Here are some points:
[ 30 -30  32  24  10  -9 -51  14]
[ -6   0   7   8  -9  -3 -20  -4]
[-32   0   2  24 -55 -24  -4 -40]
[ 19 -10   6  16   2   3  -1   7]
[ -6 -10  -1  19 -19  -2 -12  -2]
[ 26 -17  24  12   4  -7 -49  20]
[-29  53 -67 -40  12 -24  27 -18]
[-20  -3  13  23 -53 -12 -21 -19]
[ -8 -11  16   8 -17  -8 -23  -3]
[-33  19 -11 -46  45 -12  54 -21]
[ 48 -42  32  46  11 -17  -5  23]
[-12  20 -25  -8   9 -17   5  -8]
[ 17 -14  12   1  -1  -2 -28  15]
[ 28 -23  14   3   3 -15 -63  17]
[-16  15 -18 -21   2  23  11  -3]
[-15  37 -38 -31  30 -28  21  -8]
[ -8 -15  24  25 -13 -21 -23  -4]
[ 24 -16  10  16   2   1  -6  11]
[  9 -20   4   7  -8  -8 -23   8]
[-29 -30  12  -9  37  -4  60  29]
[ 12 -11   7  14  -1  -2 -12   8]
[  4  -5   9   5 -11  -2 -24   4]
[-24   6   0  13 -36  -9  -3 -19]
[ 37 -31  12  33  21  -8 -17  27]
[-15  15 -25 -22  12   8  16  -5]
[-12  -1   5  23 -31  -6  11 -15]
[-25  -9 -19  -5   1  -4  41  19]
[ 28 -29  47  53 -17 -36   3  12]
[-22  -5  15  15 -29 -16 -21 -13]
[ 62 -27  28  72  10  -4  31  18]
[ 12 -14   8  12   2 -11 -40   2]
[ -6 -14  39 -17  65 -53   4 -10]
[ 22 -39  45  37   1 -13 -51  11]
[ -7  -4   1  10 -22  -5 -10  -8]
[-19  33 -28 -40  18 -26  33 -14]
[-42  16  -6  26 -78 -23   8 -50]
[-13  23 -20 -23   4  36  10  -9]
[  6 -12   2  26 -19 -14  -5  -3]
[ -6  -6   0  17 -18  -7   0  -3]
[ 42 -23  25  35  -8  -8  28  11]
[-15  14  -7 -23  13   3  34   1]
[ -6   0   4  10 -23  -2 -21  -5]
[-32  48 -37 -32  24   0  79  -2]
[ 27 -20   2  16  10   6 -26  25]
[-19  26 -22 -34   8  36  22  -9]
[-13  82 -52 -49  58 -61  25 -34]
[  1 -13  33  38 -48 -21   1 -27]
[ -3  -8  11  12  -7   0 -22   4]
[-18  -1 -21  -4  -3  -8  25  18]
[ 10 -11   2  23  -8  -2  -4   0]
[ 37 -24  25  22  10  -3 -35  26]
[  2 -15   6  26 -24  -7  -6   0]
[-34  16 -29 -49  24  14  30 -22]
[ 11 -19  13  11   6  -3 -36  14]
[-27  29 -26 -61  32  14  59  -4]
[-14  29 -45 -47 -43  90  -8  -5]
[-16   0   1   7 -20  -8 -14  -8]
[ 31 -26   7  41   7  -5  29  19]
[ 50 -28  33  36  14   2 -24  22]
[ 21 -19   7  18   5   0  -7  20]
[ 15 -15  12  26  -5  -3  11   6]
[-39  33 -33 -43  27   8  42 -13]
[ -2 -11   4   6  -3   1 -19   5]
[-16   5 -14 -18   5  17  13  -5]
[-12  18 -24 -22  19   2  14  -3]
[  9 -14  13  30 -15 -15 -20 -13]
[ -9  -4   2  22 -28  -6   6 -10]
[-11  28 -21 -30  -4  44  14  -8]
[  9 -12   2  11   1   4 -20  16]
[ 29 -14  10  10   2  -3 -32  19]
[ 25 -18  17  29   2  -7   5  19]
[-55  11 -43 -22   5 -21  96  22]
[  9 -11  38  52 -60 -33   9 -44]
[-17  35 -14 -26  12 -12  53   4]
[ 36 -20  10   6  13  13 -54  18]
[ -9  -5   8  27 -28 -13  18  -9]
[  5 -12   3   5   3  -2 -32  15]
Then 10 other points, each followed by its number:
[-40  16  -7 -40  34 -12  81  11] 0
[ -3  56 -11 -54  26  27  31 -17] 1
[ -7  -3   4   9 -19  -3 -24  -3] 2
[ 22 -22  13  30  12  -2   5  19] 3
[-12   9 -10 -13  11  -5  20   7] 4
[-14  12  -8 -13   0  27  11  -3] 5
[ -5  10  -4 -11   6   2   9   7] 6
[ -2  -2  14   8 -22  -8 -12 -10] 7
[ 10  -9  33  49 -55 -23   2 -36] 8
[-15  18 -24 -27  12   9  19  -1] 9
Which of these numbered points is nearest to each point below by angle, seen from the average point of the first points? Its number follows each.
[ -9  -8  12  11 -27  -7 -43  -5] > 2
[-14  11 -11 -13   5  -2  23  15] > 4
[-19  18   4 -32  22 -13  49   6] > 0
[-11  15  -3 -19   9   8  12   2] > 6
[ 37 -25  16  34   8  -7  21  25] > 3
[ -3  -8  16  80 -88 -48  39 -58] > 8
[  1  -7  16  41 -42 -13  10 -17] > 8
[  0  58 -31 -67  24  57  13 -32] > 1
[ 16 -12   8  17   4  -3   1  15] > 3
[  4 -17  17  58 -43 -24  -3 -23] > 8
[  2 -17  26  46 -31 -24  19 -14] > 8
[-15  45 -30 -28  41 -35  23  -9] > 4
[ 89 -51  47  90  28 -25  28  25] > 3
[-10  43 -64 -69 -45 123 -18 -18] > 5
[ -6  28   3 -29  22  23  26 -14] > 1
[-18  30   3 -32  15 -22  61  11] > 0
[ 17 -17  25  43 -22 -18  18  -6] > 8
[ -8   3  24  21 -36 -35 -31 -19] > 7
[ -4 -11   7   9 -13  -2 -24   9] > 2
[-15   8   6 -12  13  -6  28   8] > 0
[-12  -6  -1  26 -33  -3  15 -13] > 8
[ -1 -11   0  11  -7  -4 -14   5] > 2
[ -2  -8   4   8  -5  -3 -17   6] > 2
[-35 -20 -17 -17  27 -15  85  43] > 0
[-17   9 -33 -15   4   3  18  -7] > 9
[-16  17  -6 -23   9   6  19   5] > 6
[-26   7 -34 -39  10  13  17 -13] > 9
[ -7  40  -7 -50  25  36  13 -20] > 1
[-12  16 -16 -20   4  35  10  -5] > 5
[-14  70 -11 -67  28  54  38 -13] > 1
[ 12 -10   9  34 -23  -7  28  -3] > 8
[ -1  -6   7   8   0   4 -31  10] > 2
[-21  50 -62 -69  40  13  39 -22] > 9
[ -9 -24  12 -21  32 -17  29  20] > 0
[ -5 -10   6   5 -14  -7 -33   0] > 2
[ -2 -12   1   1  -3   3 -21   9] > 2
[  6 -14  19  14 -28 -16 -21  -8] > 7
[-27  10 -10 -53  32 -11  66   9] > 0
[ -7  10  -1 -12  13   0  13   4] > 6
Now 10 new points, numbered from 0 again:
[-10  42 -42 -62  37  74  32 -18] 0
[-12 -18  48 104 -70 -41  96 -38] 1
[  6 -10   5   7  -8  -3 -17  10] 2
[ -1  -9  10  16 -17  -5  -5  -4] 3
[ 49 -26  14  17  26  -5 -60  33] 4
[ -3  11 -13 -29  14  22  15  -8] 5
[ -5  -8  27  19  -4  -9 -50  19] 6
[  0  -9   5   6  -2   0 -18   8] 7
[  5 -12  10  33 -21  -6  25  -3] 8
[ 11 -11   2  -2   5   3 -27  15] 9
The same question for these:
[-30   2 -38 -92  96  40  40 -30] > 5
[  0   1  28   6 -21   0 -41   2] > 6
[ -2 -15  15  18 -10 -15 -34 -11] > 6
[ -9  22  -8 -31  22   7  16 -11] > 5
[-41   6   1  50 -80 -30  40 -47] > 1
[  6 -10   5  14  -9  -4  -7   7] > 2
[  8 -16   3   2   7   7 -16  15] > 9
[ -6  -6  13  17 -28 -10 -13 -17] > 3
[-48   7  22  53 -89 -19  20 -67] > 1
[ 17 -15  20  10  -5  -4 -34  14] > 2
[ -9  47 -31 -38   2  48  12 -26] > 0
[  6 -14   2  -1   4   1 -29  12] > 9
[ 22 -17   6  16   6  -3 -24  13] > 4
[  8 -10   8  -3   0   7 -27  11] > 9
[ 17 -17  14  -2  15   7 -37  19] > 9
[ 29 -23  11   2   5   2 -55  25] > 9
[  4  -7   7   5  -3   1 -21   5] > 7
[ -45   12   25   37 -102  -42   16  -54] > 1
[ -2  -5   1   0  -3  -2 -22   3] > 7
[ 39 -26  11  48  -2  -1  27  19] > 8
[ 30 -20   3  45   1  -1  31  17] > 8
[  9 -12   7  34  -9  -3  28   2] > 8
[  1 -12   4   6  -4  -5 -30   1] > 7
[-64  22   3  24 -86 -15  11 -55] > 1
[  0  22 -11 -14   6  21   3 -10] > 0
[ -1  -8  21  24 -23  -4 -13  -4] > 3
[  3  -5   7   6  -9  -2 -12   2] > 2
[ 12 -20  27  33  -6 -11 -42   5] > 6
[ 20 -14  13  23 -15 -12 -21   5] > 2
[-14  -1   4  12 -34  -8 -11 -15] > 3
[ -6  10 -14 -10   8  22   5  -4] > 0
[ 65 -28  23  25  14  -8 -61  25] > 4
[ -4 -12   1  21 -22  -6  -8  -5] > 3
[ 10 -11   3  22 -15  -3   8  -1] > 8
[-22   6 -18 -47  34  25  10 -12] > 5
[ 17 -14   3  41 -11  -6  28   0] > 8
[  0  -9   8   1   1   1 -21  14] > 7
[  4 -12   9  12 -16   0 -26   2] > 2
[ -1 -22  22  13 -11 -14 -48  16] > 6
